128 stands for zero in the data rows.
A hidden rule labels the rows of this table. It goes by one to three of the table's principal directions, not those with the most spread.
"150 127 108 154 148 135 150 183 103 147 132 167 66 162 152 118 112 101 163 210 198 78 104 92
 213 116 102 147 115 85 133 131 91 205 145 123 176 174 159 93 120 131 121 130 131 136 133 143" lj
"185 136 159 93 86 138 106 176 165 72 87 95 141 131 144 114 98 138 142 129 69 59 64 170
 85 173 111 74 174 134 125 146 107 173 98 79 142 179 156 176 122 167 115 134 119 123 73 113" mb
"158 162 111 111 94 73 125 188 116 121 66 116 102 140 120 147 73 126 172 106 129 57 105 177
 74 137 66 132 140 105 162 151 60 142 131 78 132 171 149 96 138 91 114 139 102 164 48 125" mb
"210 146 110 104 184 175 125 135 161 140 136 115 107 179 93 134 119 172 128 110 118 139 108 183
 142 89 120 65 160 87 160 119 83 129 86 113 144 157 127 174 114 134 130 95 91 91 114 135" nl
"240 176 85 202 168 98 131 243 167 111 135 63 103 85 148 239 68 138 168 116 62 89 103 137
 155 69 71 128 154 94 155 191 113 240 79 71 229 183 163 78 98 149 133 131 121 108 20 68" qf
"130 165 109 144 98 67 128 155 108 144 137 144 75 106 126 185 121 140 167 127 122 106 124 127
 130 118 98 164 126 111 175 129 106 168 128 115 159 138 145 101 111 117 124 146 127 170 73 133" mb
"148 121 185 139 90 159 153 159 147 122 157 109 174 80 75 189 113 136 131 72 126 105 123 114
 94 129 186 136 170 136 124 72 137 177 165 155 125 104 144 178 123 136 142 125 165 103 104 133" mb
"121 140 158 172 107 97 131 122 64 123 194 136 100 118 135 172 138 129 145 147 172 112 107 75
 117 132 153 154 124 130 151 116 125 215 164 114 169 105 144 110 135 138 113 131 157 135 149 125" nl
"129 97 155 113 106 177 149 91 118 149 116 155 161 157 96 59 170 140 137 134 128 114 109 101
 153 117 145 86 138 158 167 124 137 73 115 146 88 116 140 133 118 123 152 151 138 134 151 119" nl
"161 129 112 150 165 128 134 146 147 137 131 96 133 159 112 132 95 151 128 126 142 142 130 146
 133 102 107 134 129 91 137 158 108 112 102 109 135 141 122 108 150 138 140 94 118 96 114 84" nl
"167 96 171 89 172 176 152 159 167 124 117 143 120 126 107 113 121 153 115 134 128 120 73 152
 161 101 161 85 152 123 72 84 106 141 108 157 113 170 137 215 135 150 140 93 109 48 118 157" lj
"107 117 198 51 20 116 139 102 122 99 29 204 85 111 131 58 130 128 152 153 117 51 95 166
 47 166 115 82 155 152 100 89 65 103 118 133 42 161 148 176 149 112 113 157 103 136 111 189" qf
"118 144 93 71 94 119 106 128 107 97 120 95 151 149 147 67 119 111 117 116 98 103 108 152
 94 178 105 95 161 142 151 160 138 80 114 86 135 127 117 88 117 131 113 154 108 185 118 108" nl
"101 145 148 49 89 161 131 94 163 99 106 113 162 107 129 75 162 173 86 69 70 156 121 175
 55 142 159 87 175 151 140 115 166 28 109 146 71 108 86 184 102 131 118 124 122 141 123 124" nl
"128 101 125 169 160 115 127 137 134 102 108 98 121 121 178 130 82 109 138 183 135 115 130 105
 149 96 89 129 98 115 105 176 138 130 104 93 146 146 140 68 170 149 135 111 124 103 139 80" nl
"74 123 151 112 49 125 105 131 153 93 65 124 153 139 167 81 117 107 124 174 122 103 112 144
 54 186 127 142 118 131 100 156 122 87 135 142 80 144 113 127 147 126 119 124 142 148 133 137" nl
"71 102 180 154 82 88 134 121 76 155 138 192 82 103 174 111 145 120 165 170 187 83 118 49
 145 126 145 179 83 136 107 108 114 173 170 142 124 132 163 128 143 119 98 133 146 129 171 162" mb
"175 103 77 156 172 135 131 148 248 135 110 84 168 108 107 148 53 139 99 98 84 145 143 162
 152 114 120 94 127 110 96 162 135 91 64 154 142 148 124 138 159 121 164 98 108 72 90 67" lj
"145 92 164 128 163 172 139 126 144 112 182 111 166 98 87 144 132 139 102 100 118 162 127 111
 154 100 173 121 136 138 77 71 154 144 121 152 140 110 127 166 148 179 145 93 146 67 146 128" mb
"157 132 147 87 167 138 146 80 154 122 191 124 101 88 85 168 141 204 98 74 85 188 113 159
 137 82 163 74 158 134 161 69 155 104 76 132 133 93 114 197 126 161 143 103 109 97 117 99" mb
"108 135 130 135 110 96 112 129 125 126 115 132 148 123 113 155 121 111 141 136 131 131 152 136
 114 155 122 173 106 131 145 121 135 119 139 126 112 103 123 111 138 123 135 138 134 152 114 125" mb
"129 125 146 92 104 112 107 93 128 105 110 124 169 118 102 114 127 140 120 89 96 122 135 157
 72 151 133 103 143 155 141 110 128 81 116 110 90 102 124 147 143 124 128 138 113 128 123 120" mb
"44 126 116 74 74 81 147 125 165 87 58 126 137 53 132 134 97 96 99 124 84 158 165 176
 70 166 105 153 130 155 97 111 169 35 117 153 64 87 83 98 149 103 150 149 110 168 102 109" nl
"116 121 157 91 132 168 148 91 128 129 149 123 147 130 104 98 151 164 105 92 129 167 134 135
 112 111 159 110 142 133 150 98 153 65 122 129 93 89 105 156 130 141 128 109 129 119 160 102" nl
"145 92 153 96 97 164 131 132 144 144 82 157 127 141 129 66 122 118 128 124 125 81 112 138
 114 146 136 85 145 141 75 111 77 122 130 142 82 165 158 181 127 110 121 137 116 101 142 170" nl
"105 119 134 116 128 141 123 80 116 140 134 161 66 148 159 124 147 133 141 179 137 141 122 118
 151 111 120 99 105 119 140 121 117 126 116 122 128 131 132 138 131 133 121 124 107 137 178 151" nl
"120 114 160 139 137 153 142 148 97 121 152 100 143 101 174 127 154 122 126 102 130 104 114 70
 141 116 152 120 152 156 114 135 173 181 175 116 157 124 147 145 93 133 108 143 154 123 155 132" mb
"229 133 114 74 200 147 145 148 186 122 112 109 116 110 73 148 88 183 123 91 52 144 114 216
 161 66 101 68 173 109 147 107 109 71 28 93 107 153 135 160 126 166 166 116 75 79 41 82" lj
"162 137 84 103 191 160 119 92 192 133 139 87 177 143 75 142 119 164 87 75 76 201 149 193
 131 110 139 88 137 122 154 136 156 31 73 134 109 107 89 149 131 135 161 106 104 109 106 83" mb
"123 134 149 129 80 105 108 144 152 128 109 157 139 125 102 140 119 120 148 155 134 100 127 143
 114 168 140 169 132 114 115 106 105 145 127 165 110 141 133 150 137 140 136 130 137 125 88 172" nl
"119 135 120 184 84 76 98 151 95 101 120 126 159 78 153 171 119 76 153 129 104 91 168 87
 97 149 103 177 104 154 115 139 132 187 160 97 149 113 155 63 127 122 114 169 153 157 124 123" qf
"173 110 98 151 184 167 131 167 159 148 80 104 149 159 138 91 122 129 131 133 104 132 140 139
 171 81 86 123 119 113 107 179 114 92 96 116 115 174 138 106 113 130 144 119 122 96 111 106" nl
"137 162 114 171 129 101 97 129 67 161 164 135 155 153 102 167 162 120 154 80 156 132 175 102
 114 137 128 189 109 124 162 124 110 175 188 105 150 104 136 108 107 107 102 142 146 153 142 155" mb
"144 131 113 134 157 94 146 132 94 170 143 185 72 125 116 133 123 111 162 161 156 123 140 111
 204 104 107 157 104 112 125 122 103 142 103 119 143 137 143 84 141 134 130 145 91 119 119 139" mb
"215 152 47 251 142 113 79 197 133 148 81 103 147 167 157 158 99 93 180 175 94 72 157 116
 148 96 43 163 93 98 150 234 65 181 108 86 162 202 182 22 97 112 141 160 158 143 64 109" nl
"111 126 143 136 38 102 104 159 96 113 68 144 181 112 105 165 138 80 197 102 102 45 166 99
 99 167 81 158 133 157 169 100 117 176 198 92 125 118 178 104 103 103 127 196 149 201 110 164" mb
"91 136 112 136 55 58 99 148 112 142 81 167 101 137 167 94 102 98 155 152 158 67 128 124
 80 180 100 168 93 119 104 153 65 139 151 129 117 160 145 101 148 79 90 139 117 158 125 163" lj
"138 136 112 202 158 133 128 141 83 147 163 130 102 178 149 149 139 111 165 177 193 117 133 65
 182 99 104 154 95 94 161 162 118 209 161 105 198 138 144 70 128 130 114 119 145 136 171 125" nl
"141 128 114 168 102 147 99 100 213 147 112 115 162 122 107 157 126 160 109 117 78 162 170 161
 92 128 143 138 126 114 129 141 123 83 97 181 78 130 123 169 114 128 162 117 162 113 96 128" lj
"150 124 117 117 117 141 123 170 153 157 98 142 86 134 172 92 115 108 150 150 111 83 103 129
 162 129 111 112 131 116 83 161 94 152 101 138 145 193 153 138 108 126 108 136 101 119 108 172" qf
"105 132 137 87 109 119 160 136 109 149 92 181 74 130 121 111 134 131 143 121 161 114 128 143
 124 122 113 133 130 115 115 94 86 122 154 135 100 146 128 148 129 95 113 131 102 137 134 170" lj
"119 96 144 169 83 102 130 197 114 166 97 166 127 117 149 105 118 85 169 159 163 48 123 70
 166 150 120 189 109 133 81 131 92 194 169 156 129 168 183 119 117 107 121 155 155 127 113 171" mb
"51 130 217 74 63 106 134 73 69 116 134 170 122 76 115 121 198 156 137 110 116 150 133 115
 74 125 165 165 136 169 142 59 162 83 147 148 61 71 110 161 122 148 119 142 140 149 140 174" qf
"167 94 157 131 207 228 145 119 166 115 143 47 196 127 142 118 144 152 86 78 93 160 121 117
 148 81 168 62 165 153 113 150 200 107 124 124 127 118 122 181 103 153 144 108 147 70 156 89" mb
"139 130 151 93 61 182 111 145 184 107 81 97 214 119 96 109 142 128 129 67 49 108 132 159
 71 160 141 106 171 150 115 125 141 90 123 143 95 140 126 172 103 144 135 143 141 137 91 150" mb
"83 121 127 120 131 88 117 102 117 113 175 142 114 87 145 126 133 132 101 150 127 165 130 114
 139 136 152 159 102 141 109 103 162 108 111 146 131 97 111 117 146 153 125 116 134 130 142 115" lj
"125 127 102 165 130 98 122 150 146 117 128 118 148 94 104 186 89 98 140 132 130 133 187 124
 147 128 100 184 108 112 132 108 143 145 133 129 146 104 133 80 146 136 149 132 145 145 101 109" nl
"118 135 127 121 114 106 133 165 144 125 95 116 104 99 164 125 109 129 135 122 111 110 128 139
 119 124 102 150 129 122 105 149 128 125 120 123 125 157 134 123 122 129 117 129 127 137 87 128" mb
"99 118 166 119 105 152 146 105 123 131 153 132 105 108 166 117 144 151 114 120 138 125 96 98
 103 114 174 98 141 138 113 122 139 134 146 146 123 128 127 170 122 122 109 115 136 111 169 138" nl
"110 139 146 149 15 75 64 168 88 125 90 167 179 111 110 148 146 52 196 158 101 52 181 106
 115 221 100 238 117 150 122 107 111 190 172 120 110 126 177 92 101 155 126 207 169 202 75 201" nl
"115 131 126 130 142 78 143 95 83 142 146 207 58 92 117 152 134 118 151 190 151 135 145 114
 189 101 117 163 86 132 152 84 124 124 103 132 116 106 140 83 145 137 144 155 119 150 114 132" lj
"144 128 140 83 174 160 163 109 129 131 174 104 108 143 106 104 137 175 96 109 132 177 88 149
 143 95 155 78 163 123 152 117 148 87 87 129 131 105 96 153 129 146 137 95 102 98 141 93" qf
"130 125 136 62 111 111 129 130 189 105 90 128 125 92 107 114 96 151 116 125 68 134 103 195
 113 135 123 105 141 135 119 110 133 50 53 145 88 137 113 154 149 149 151 120 96 121 60 113" nl
"147 84 166 109 173 200 151 103 189 98 150 125 164 113 106 92 150 173 67 137 108 173 104 136
 170 119 186 92 153 143 82 89 178 102 98 172 96 132 118 217 130 196 166 97 165 61 134 99" qf
"132 117 148 146 135 161 143 154 128 99 139 82 146 118 171 115 127 132 111 120 132 107 92 95
 117 116 146 102 150 139 111 155 157 165 151 121 157 142 134 134 117 135 116 116 157 112 142 105" lj
"123 129 133 185 81 101 101 81 92 137 139 154 148 136 129 124 152 123 152 159 140 95 142 82
 111 138 133 140 110 149 187 146 126 137 137 134 118 103 154 87 122 109 135 166 167 162 136 124" lj
"13 113 165 146 18 120 82 92 114 79 116 123 153 122 208 101 157 82 141 203 140 107 145 63
 77 194 133 166 100 146 133 140 183 140 176 145 130 90 119 100 130 143 101 138 176 195 203 156" nl
Here are more rows. What is the label of each one?
"145 115 82 198 209 124 135 155 121 118 133 105 117 162 171 137 94 94 113 191 184 126 102 98
 167 102 112 111 89 114 107 184 119 180 140 125 185 153 126 69 154 93 131 104 129 96 164 97" mb
"87 146 75 165 49 35 88 157 139 135 31 122 132 97 147 186 68 53 176 127 96 88 214 153
 64 174 37 199 87 126 123 172 93 117 147 103 104 127 143 38 143 66 128 179 115 202 78 142" nl
"108 98 166 206 135 102 154 173 60 176 156 172 78 93 174 169 132 84 185 163 199 85 157 17
 208 96 123 217 83 121 77 120 121 251 196 115 169 140 185 95 129 136 104 145 153 108 170 158" nl
"88 120 121 113 191 168 138 73 160 135 171 131 112 149 152 74 167 184 41 112 164 229 116 140
 117 107 191 107 99 120 78 118 149 71 127 190 112 122 66 201 141 120 107 49 137 74 205 127" mb
"133 108 184 54 161 196 173 133 133 111 147 117 119 122 124 111 130 158 97 90 138 139 64 144
 124 112 184 65 160 136 89 83 139 123 143 122 119 139 117 216 138 148 116 93 109 80 159 127" lj
"107 131 125 248 109 117 87 142 85 172 137 126 127 184 184 164 150 93 169 193 189 107 163 55
 136 145 117 218 77 99 125 193 104 220 203 125 148 149 159 92 108 119 113 136 189 143 171 161" mb
"131 114 115 129 160 113 141 147 105 155 117 136 75 171 155 102 99 119 141 162 183 101 83 121
 154 114 109 105 104 112 121 157 83 145 130 117 148 163 140 111 151 90 115 111 96 116 146 132" mb
"141 124 106 119 166 174 125 139 161 127 120 94 123 140 165 117 129 124 106 131 102 144 109 141
 142 109 129 82 132 129 111 156 143 118 112 137 144 150 118 144 104 120 125 115 119 118 139 133" nl
"127 175 108 149 119 113 113 92 105 127 161 125 142 143 98 168 152 136 124 120 137 156 151 139
 97 145 142 148 132 125 196 131 144 126 141 132 133 87 103 105 113 117 134 143 150 171 115 123" lj
"130 179 80 111 101 59 123 89 68 156 163 172 102 138 73 133 148 155 137 84 140 133 142 148
 101 138 116 141 130 129 213 108 92 96 128 115 124 97 121 89 118 86 123 160 116 193 96 123" lj
"141 136 149 92 135 184 155 97 170 113 126 133 136 159 85 97 142 180 106 148 133 157 84 167
 118 104 162 76 157 111 176 114 137 57 84 167 95 123 90 162 136 141 157 95 125 108 119 108" qf
"148 145 154 79 101 116 138 162 103 87 90 115 105 125 128 149 109 143 157 101 108 74 84 161
 72 125 94 84 174 124 143 116 89 161 145 64 134 159 146 147 127 126 111 136 97 136 100 136" lj
"153 130 117 138 183 160 109 147 171 91 160 10 189 118 160 156 92 137 81 76 87 171 137 148
 94 125 143 107 154 124 112 172 186 119 118 90 159 105 101 136 125 156 121 91 130 94 140 60" lj
"192 119 110 247 195 139 106 122 176 136 179 108 127 141 121 196 107 154 128 201 140 150 134 103
 186 66 137 145 104 84 139 156 124 184 82 166 169 149 146 113 141 168 174 88 175 65 102 106" nl
"63 137 117 160 123 123 146 95 97 156 177 138 87 150 167 112 169 144 126 154 185 158 109 66
 149 105 147 138 99 118 163 157 156 129 151 162 168 113 103 98 124 105 111 108 145 154 186 127" nl
"168 164 111 88 55 158 81 135 170 65 94 86 223 104 75 144 145 120 137 107 0 124 149 192
 78 164 102 108 184 157 195 123 166 65 69 104 99 105 123 103 78 182 168 184 146 197 40 106" mb
"124 101 140 195 162 163 148 132 114 145 159 108 86 159 180 128 127 126 138 194 182 129 104 63
 183 81 126 128 103 103 117 172 134 183 137 132 172 153 144 102 136 146 131 98 158 103 173 114" qf
"102 101 160 144 98 156 145 121 133 153 112 137 137 142 138 95 138 134 137 127 158 106 116 92
 125 122 147 130 117 130 112 140 123 119 154 154 107 146 141 147 136 115 126 119 153 118 150 140" nl
"91 156 160 111 75 115 147 104 96 141 124 126 141 105 102 150 163 135 128 59 129 137 148 132
 59 149 153 146 157 156 157 114 149 114 174 143 93 84 109 146 106 92 121 157 143 166 115 151" nl
"142 126 116 139 158 134 135 135 104 156 157 136 120 150 117 116 145 140 127 104 152 136 121 110
 155 110 133 130 119 123 122 126 110 148 143 126 151 141 135 133 123 121 118 117 129 115 143 135" lj
"126 110 64 155 160 134 129 147 158 138 120 123 90 143 164 101 91 84 116 203 141 143 141 123
 194 116 89 130 92 104 99 164 123 118 85 151 156 148 123 60 140 124 143 117 120 134 138 113" mb
"94 127 112 162 83 86 95 90 181 124 111 132 142 118 132 131 113 147 107 163 108 149 137 149
 73 149 138 149 110 119 118 155 118 73 92 183 85 127 108 127 152 118 152 112 144 118 108 124" nl
"152 147 55 123 151 107 117 143 112 169 122 143 94 190 132 93 112 105 131 158 150 120 113 154
 162 151 96 118 107 113 153 172 81 111 107 115 142 152 128 82 119 86 124 145 95 161 118 121" mb
"115 101 174 126 148 157 167 84 106 171 204 143 109 117 106 133 164 176 105 104 160 160 96 88
 161 99 203 113 140 146 137 89 153 127 143 166 113 100 134 193 118 135 144 117 154 98 159 123" mb
"148 110 167 109 135 163 131 149 159 120 87 132 154 111 131 111 117 131 132 91 121 96 131 137
 113 117 141 117 133 129 71 110 116 132 141 130 108 162 143 183 140 135 110 111 122 81 123 159" lj
"124 153 116 74 123 120 140 131 134 116 65 129 132 161 119 86 100 131 127 136 143 111 103 189
 83 142 111 107 137 115 161 155 107 43 110 115 82 139 98 106 149 93 129 127 91 148 96 111" lj
"176 105 142 179 203 124 151 156 172 114 139 91 77 104 158 181 58 156 123 154 148 132 108 128
 147 55 117 105 120 87 90 144 110 182 91 116 166 158 140 137 173 144 134 65 114 38 123 86" nl
"139 157 33 128 189 94 147 180 120 210 76 152 76 201 133 76 109 97 133 126 176 152 144 169
 175 125 66 162 77 94 107 202 63 83 116 124 131 174 101 62 131 49 108 123 64 138 116 130" lj
